Here are some points, one per row:
[-0.45 -0.91 -0.73  1.68  1.04 -0.57  0.79 -1.87  0.41  0.69 -1.74  0.79
 -0.38  0.25  1.18  1.06  0.67 -0.39 -1.38  1.35  1.02  1.77  0.84  0.43]
[-0.03 -0.18 -0.75 -1.09  1.21 -0.04  0.38 -0.01 -0.95  0.2   0.35  1.3
  0.14 -0.94  0.12 -0.24 -1.58 -0.61 -0.72  0.    0.38 -1.66 -0.5  -0.8 ]
[-1.08 -0.55 -1.15 -1.04 -0.16 -0.39 -1.67 -0.36  0.34  1.05  1.46 -0.16
  0.92  1.78  0.26 -0.4   0.48  1.48  1.3  -1.45  1.67  0.07 -1.36 -0.61]
[-1.33  1.37 -2.33  1.29  0.   -0.54 -0.03  2.25 -0.57 -0.31 -0.93 -1.05
  0.02 -0.05  1.7   1.94  0.02 -0.33 -0.65 -0.46 -0.49 -2.05  0.19  0.93]
[-1.42  1.01 -0.82  0.72  1.1  -0.18 -0.72 -0.04 -0.34 -1.93  1.88  1.09
  1.11 -0.34 -0.54  0.52 -0.37  1.43 -0.62  0.83  0.7   2.3  -0.26 -0.47]
[-0.06 -0.32  0.35 -0.33 -0.51 -2.25  2.01  2.41  0.75  0.36  0.54 -1.23
 -2.24  0.39 -0.78  0.07  1.   -2.04 -0.32 -0.64  0.64  1.64  1.36  0.21]
[-0.29  1.39 -0.22  0.37 -1.2  -0.37  1.54 -0.05  0.1   1.15  1.11  1.13
  1.66  0.54  0.63 -1.32  0.41 -1.16  1.31  1.55  0.36  0.59  0.27  0.68]
[-1.02  0.44 -0.34 -0.28 -1.21 -1.82  0.72 -0.91 -1.72  0.44 -0.56 -0.65
  0.65 -1.33 -1.22 -0.3   1.92  1.19  0.41 -0.89 -1.29  0.12 -0.71 -1.29]
[-0.27  0.31 -0.58 -0.21  0.13  0.53 -1.21 -1.12  1.4  -0.34  1.55 -2.17
 -1.22  0.58  1.52  0.37  0.16 -1.01 -1.95  1.08 -2.59 -0.97 -0.27 -0.85]
[-1.82  0.96 -0.57  0.08 -1.03 -0.32 -1.17 -0.14  0.38  0.14 -1.8   0.36
 -0.96 -0.93  1.52 -0.58 -1.41  0.38  1.33 -0.03  0.45  1.72  1.01 -0.07]
[ 0.25  0.91  0.57  1.41  0.16 -0.01  0.11  0.27  0.04  1.8   1.96 -0.2
 -0.32 -1.93 -0.43 -0.33 -1.37  1.1  -0.76 -0.2   1.92 -0.41  0.5   1.44]
[-1.08 -0.6   1.14 -0.77 -1.01  0.13  1.48  0.28  0.12 -0.31  0.2   0.59
  0.44 -0.25  2.31  0.84 -0.25  0.99  0.16 -0.34 -0.58 -0.02 -0.4   0.8 ]
[-0.67 -0.23 -0.41 -0.87 -0.3  -0.11  1.07  0.05  3.05 -0.16 -1.59  1.28
 -0.7  -0.51 -1.4  -0.1  -0.8   1.07  1.45  1.81 -1.55 -0.2  -1.28 -1.32]
[-1.03 -0.4   0.86  0.31  1.94  0.17 -0.57  0.9  -0.07 -0.38 -0.36  0.8
  0.06  1.82 -0.56 -1.52 -0.29 -1.28 -0.39 -0.46 -0.5   1.17 -0.06 -0.51]
[ 0.43  0.59 -0.28 -0.27 -0.13 -0.81 -0.14 -1.73  1.37 -1.44  0.57  0.55
 -0.71 -0.67 -0.12  1.01 -1.06 -1.2  -0.32 -2.86 -0.62  0.22  1.48  1.1 ]
[-0.91 -1.17 -0.65 -0.35  0.44 -0.7   0.57  0.31 -0.54  1.19 -1.31 -1.02
  0.31  0.51 -0.21 -0.97 -2.26 -0.8   1.17 -0.54  0.62  0.48 -1.2  -0.18]
[ 1.39 -0.73  1.91  0.09  0.1   0.91  1.11 -0.05  1.17 -0.34  0.8  -2.22
  2.09  0.75 -0.1   0.05 -0.23 -0.11 -0.3  -0.21  0.91 -0.73  1.24 -1.05]
[ 0.52  1.81 -1.72 -0.57  0.54 -0.49  1.72 -1.6   0.65 -1.09 -1.14  0.33
  0.07  0.67 -1.01 -1.5   1.01 -0.64 -0.42 -0.16  0.51 -0.41 -1.17  0.76]
[-0.2  -2.21 -0.59  0.05 -0.22  0.76 -0.57 -0.77  1.23 -0.14 -0.77 -0.37
 -0.64 -0.85 -0.93  1.6  -0.18  0.06 -0.44  1.1   0.86  0.93 -0.7   0.95]
[ 1.23 -1.61 -2.   -0.74  0.12  0.84 -0.17  0.12  0.3   2.7   0.47  1.3
  1.06 -1.74  0.62 -0.62  0.7  -1.17 -0.39  1.06 -0.88  0.26  0.92 -1.  ]
[-0.71 -2.15 -1.4   2.15  0.31  1.58  1.83  0.71 -1.42 -1.48  0.43 -0.92
 -0.34 -0.22 -0.53 -1.19  0.56  0.33 -0.01  0.25 -0.98 -0.95  0.02  0.61]
[ 1.11  0.12  1.4   0.03  0.55  0.42 -1.59  1.5  -0.32 -0.29 -0.48  1.11
 -1.47 -0.82 -0.67 -0.27 -0.62  0.21  0.51 -0.7  -0.12  0.04  2.27 -1.42]
[-0.45  1.09  2.99  2.04  0.67  1.41 -0.35  0.53  0.53 -0.65 -0.63  0.53
 -0.3  -2.07  1.68 -0.53  2.   -1.65  0.69 -0.56  1.16 -0.42 -2.89 -1.43]
[ 1.13  0.87 -0.19  0.08  1.1   0.83  1.09  0.32  0.04  0.6  -0.82  0.75
  0.3   0.79  0.47  0.24 -0.66  1.4  -0.39  1.24  0.39  0.55  1.15 -0.8 ]
[-0.57  1.28  0.15  2.08  1.01 -0.32 -0.06 -1.92 -0.31  1.93 -0.23  0.02
 -1.72  1.31 -1.38 -0.22  1.2   1.   -0.73 -0.2   0.21 -1.3  -0.37 -0.7 ]
[-0.69 -0.5  -1.73  0.22 -1.03  1.58 -0.44  1.39  0.21 -0.7  -0.63  0.83
 -0.05  1.96 -1.18  0.82  1.27 -0.29  0.48 -0.41  0.73  0.08  1.06 -0.94]
[-1.17  0.03  0.6  -1.27  1.04 -0.24  0.    0.72 -1.2   1.55 -0.06 -0.28
  0.31 -1.51 -0.29  0.13  0.8   1.67 -0.38 -0.47 -1.99  0.8  -0.48 -0.05]
[ 0.36 -0.37 -1.02  0.71 -1.81  0.94  0.36 -0.91 -0.17 -0.42  0.84  0.53
 -0.54 -1.35  0.39 -0.38 -1.47  0.7   0.2  -1.17  0.42 -1.55  0.61 -1.63]
[ 1.79 -0.85  0.06  1.02 -1.1  -0.59 -2.89  0.66 -0.01 -0.64 -0.26 -0.63
 -0.81 -0.13 -0.39  0.04  0.14 -0.08  0.93  1.15  0.51  0.58 -0.92  1.2 ]
[ 0.66  0.34  1.05 -1.6  -0.41  1.5   0.35  0.15 -1.83  0.92 -0.59  0.98
 -1.79  1.84  0.12  1.97 -1.05 -0.13  0.44 -0.56  0.25 -1.38 -0.54  0.37]
[ 1.1  -0.14 -0.02  0.22 -0.24  0.15  1.38  0.23 -0.72 -0.92  0.25 -0.44
 -1.89  0.68  0.39 -1.29  0.7   1.47  0.07  0.83 -0.34 -0.02  0.34  0.64]
[ 0.81 -0.53  1.41 -0.15  1.07 -2.41 -0.49 -0.3  -0.58  0.13  0.49 -1.17
  0.56  0.76  2.04  1.96  0.09  0.91  1.87  1.    0.32 -1.15  1.32 -1.03]
[-0.68 -0.31  0.32  0.01 -1.07 -1.03 -0.34 -0.43  1.36  0.31 -0.23  0.67
  0.85  0.37 -1.51  0.95 -0.11 -0.54 -1.45 -0.15 -0.19 -0.96 -0.74 -0.46]
[ 1.52  0.87  0.42  0.26 -0.51 -0.28 -0.59  0.88 -0.69 -0.13  2.39 -0.77
 -0.64  0.42  0.48  1.36 -1.42  0.63  0.17 -0.37 -1.06  2.32 -1.25 -0.4 ]
[-0.14 -0.09  0.21 -1.13 -1.02 -0.23 -0.78 -1.24 -0.46 -1.08  0.67  1.68
 -0.97  0.32  0.71 -1.78  1.32 -0.4   1.07  0.71 -0.47 -1.07  1.54  1.2 ]
[ 0.68  2.3  -0.63 -2.04  0.18  2.87 -0.35 -0.88 -1.41  0.08 -1.63 -1.52
  1.39 -1.29 -0.59  0.98  1.03 -0.66  0.04  0.31  0.92  1.24  0.33  0.38]
[ 0.14 -0.6   0.35 -0.28 -1.59  0.6   1.15 -0.88 -0.99  0.04  1.58  0.68
 -0.45  0.13 -0.32  0.63  0.18 -1.72  0.89  0.51  0.46  0.43 -0.88 -0.19]
[ 0.6   1.17  0.14  0.53 -2.43 -0.37 -0.43  2.2   1.08  1.09 -1.05  0.78
  1.47  0.1  -0.31 -0.38  0.47  0.91 -1.89 -0.38 -0.33 -0.68 -0.07  0.66]
[ 0.74 -0.25 -1.36 -2.52  1.43 -0.45 -0.21  1.07  0.89 -0.84  0.48 -0.69
 -0.56 -1.7  -0.22 -0.31  1.9   0.6   0.    0.24  1.91 -1.34 -0.99  0.14]
[ 1.3   0.28  0.75  0.41  0.83  0.91  0.73 -0.14  0.79 -1.47  0.24  0.99
  1.38  0.44 -0.75  2.23  0.16  0.52  0.4  -0.46 -0.89  0.72 -0.3   1.85]
[ 1.63 -1.01 -0.05 -0.27  0.01 -1.18 -0.38 -0.31 -1.35 -1.21 -1.54  1.18
  0.78  0.44  1.18 -1.28 -0.15 -0.02 -1.98 -0.98  0.12  0.5  -0.5  -1.28]
[ 0.94 -0.72 -0.18  1.52  1.52 -0.09 -0.72 -0.56  0.11  0.8  -0.03 -0.18
  1.22  0.53 -0.47  0.35  0.43 -0.91  2.24 -1.96 -1.73  0.08  0.55  1.23]
[ 0.35  0.54  0.08 -0.55  2.05 -0.21 -0.69  0.66  0.53 -0.19  0.63  0.18
  0.17  0.85  0.12 -1.18 -1.3  -0.85  0.55  1.23 -0.95 -0.96 -0.95  1.64]
[ 0.23  0.03  0.78 -0.11 -0.18  1.09 -0.08 -0.87  1.24  0.68 -0.56 -2.45
 -0.68  0.72  0.68 -2.16 -0.53  1.26 -0.36 -1.48 -0.18  1.27  0.13  0.9 ]
[-1.16 -1.83  2.26 -1.11 -0.86 -1.16 -1.16 -0.28 -1.33  0.48  0.32  0.14
  0.78 -0.25  0.22  0.54  0.38 -0.35 -1.25 -0.19  0.36 -0.1  -0.32  1.74]
[-2.54  0.03  1.5  -0.39  0.62  1.07 -0.4  -0.29  0.49 -0.64  0.51 -0.8
  0.26  0.38 -0.98 -0.22 -0.02 -0.02 -0.8   0.28  0.13 -0.47  1.89 -0.97]
[ 0.87  0.5   0.43  0.65 -1.17 -1.11 -0.19  0.04 -1.59 -1.28 -0.74 -1.66
  1.36 -0.46 -1.43 -0.59 -1.85 -0.92  0.19  1.78 -0.2  -1.07  0.09 -0.44]
Along one direction, these points spread out more than along any other. Take the direction at right angles to it along which they spread out most. Go by this last direction. Where along it does each point below lie, from 0 to 99? 50 is the average, and the first point above lies past it. One standard deviation of the points above along it is 16.
[-0.29  1.39 -0.22  0.37 -1.2  -0.37  1.54 -0.05  0.1   1.15  1.11  1.13
  1.66  0.54  0.63 -1.32  0.41 -1.16  1.31  1.55  0.36  0.59  0.27  0.68] --> 48
[-0.45 -0.91 -0.73  1.68  1.04 -0.57  0.79 -1.87  0.41  0.69 -1.74  0.79
 -0.38  0.25  1.18  1.06  0.67 -0.39 -1.38  1.35  1.02  1.77  0.84  0.43] --> 70
[-0.45  1.09  2.99  2.04  0.67  1.41 -0.35  0.53  0.53 -0.65 -0.63  0.53
 -0.3  -2.07  1.68 -0.53  2.   -1.65  0.69 -0.56  1.16 -0.42 -2.89 -1.43] --> 25
[-1.42  1.01 -0.82  0.72  1.1  -0.18 -0.72 -0.04 -0.34 -1.93  1.88  1.09
  1.11 -0.34 -0.54  0.52 -0.37  1.43 -0.62  0.83  0.7   2.3  -0.26 -0.47] --> 48
[ 0.74 -0.25 -1.36 -2.52  1.43 -0.45 -0.21  1.07  0.89 -0.84  0.48 -0.69
 -0.56 -1.7  -0.22 -0.31  1.9   0.6   0.    0.24  1.91 -1.34 -0.99  0.14] --> 30
[-1.02  0.44 -0.34 -0.28 -1.21 -1.82  0.72 -0.91 -1.72  0.44 -0.56 -0.65
  0.65 -1.33 -1.22 -0.3   1.92  1.19  0.41 -0.89 -1.29  0.12 -0.71 -1.29] --> 16
[ 0.14 -0.6   0.35 -0.28 -1.59  0.6   1.15 -0.88 -0.99  0.04  1.58  0.68
 -0.45  0.13 -0.32  0.63  0.18 -1.72  0.89  0.51  0.46  0.43 -0.88 -0.19] --> 47
[ 0.66  0.34  1.05 -1.6  -0.41  1.5   0.35  0.15 -1.83  0.92 -0.59  0.98
 -1.79  1.84  0.12  1.97 -1.05 -0.13  0.44 -0.56  0.25 -1.38 -0.54  0.37] --> 46
[ 0.94 -0.72 -0.18  1.52  1.52 -0.09 -0.72 -0.56  0.11  0.8  -0.03 -0.18
  1.22  0.53 -0.47  0.35  0.43 -0.91  2.24 -1.96 -1.73  0.08  0.55  1.23] --> 71
[ 1.23 -1.61 -2.   -0.74  0.12  0.84 -0.17  0.12  0.3   2.7   0.47  1.3
  1.06 -1.74  0.62 -0.62  0.7  -1.17 -0.39  1.06 -0.88  0.26  0.92 -1.  ] --> 34
[ 1.3   0.28  0.75  0.41  0.83  0.91  0.73 -0.14  0.79 -1.47  0.24  0.99
  1.38  0.44 -0.75  2.23  0.16  0.52  0.4  -0.46 -0.89  0.72 -0.3   1.85] --> 70
[ 1.39 -0.73  1.91  0.09  0.1   0.91  1.11 -0.05  1.17 -0.34  0.8  -2.22
  2.09  0.75 -0.1   0.05 -0.23 -0.11 -0.3  -0.21  0.91 -0.73  1.24 -1.05] --> 60
[-0.03 -0.18 -0.75 -1.09  1.21 -0.04  0.38 -0.01 -0.95  0.2   0.35  1.3
  0.14 -0.94  0.12 -0.24 -1.58 -0.61 -0.72  0.    0.38 -1.66 -0.5  -0.8 ] --> 34
